A single turn carries every row of the set below to another of its rows. Some are shown first; where does it send the rows asked next?
Zir: [ -2.9  -8.0   7.0   7.8  13.8  14.4  13.2   8.5  15.4  31.4  -3.4  -9.2
 -19.6]
Vuze: [  0.0  -8.1  -8.4  16.9   4.2   2.3 -16.7 -21.3   0.3   2.7 -16.9  33.3
  -1.6]
fanev: [ -8.4  17.5 -20.3 -18.9  -6.5  -1.0  12.2   2.3  -8.3  17.4  -9.8   2.0
  10.9]
biboz: [ 15.4 -10.9   1.3   7.9  -6.9 -13.5  -3.8 -27.3  -3.2   8.8  -7.9  24.2
  12.9]
pigut: [26.2 -1.6  1.5 17.7  5.1 14.6 -3.8 30.8  4.2 11.5 20.8 14.7  1.0]
nirug: [-20.4  -3.5  20.1 -12.8  -3.0  26.2 -17.5  11.7   2.8  -8.1  22.4  16.8
  -1.1]
mimob: [27.3 24.1  1.8  5.6 -9.2 19.0  0.0 13.9 18.5 -1.7  2.5  2.5  1.4]
Dobe: [ 11.7 -14.5   8.6  10.5   5.0   9.5  -5.3  14.7 -19.3 -14.0   1.2 -21.9
 -23.6]
sis: [-21.2   5.5  -2.5  13.1  10.1  12.4   0.6   4.2  -7.6  16.0 -18.8  15.5
 -37.4]
Mav: [ -9.2 -11.1   3.6 -17.5 -19.9  24.9 -27.4  14.0   8.7   0.3   5.1  12.5
  11.0]
gid: [ 10.1 -14.9  11.8  12.7  27.6  -4.9   1.2  16.0 -24.8 -15.0   1.4  -2.0
  -7.8]
Diged: [  2.9 -20.0   0.7  10.3  -9.4  -5.3   0.9 -22.9   0.4   3.2 -29.7  16.9
  -4.3]
zud: [ -5.1  -4.4  11.1   0.7  23.5   0.2  -6.6   4.2 -16.1 -15.4  -1.0 -21.1
 -22.3]
losib: [-11.2   7.9  -0.4 -22.3  -4.9 -11.6  14.8  -0.8  12.4 -13.9   4.7  19.1
  10.2]
vonan: [ -7.9   0.5  17.0  -5.1  -6.3  33.5 -34.2  19.0  -0.6   8.9   3.8  22.3
   2.9]

Diged goes to Mav
zud goes to biboz
pigut goes to sis
And these:
Zir goes to fanev
nirug goes to gid

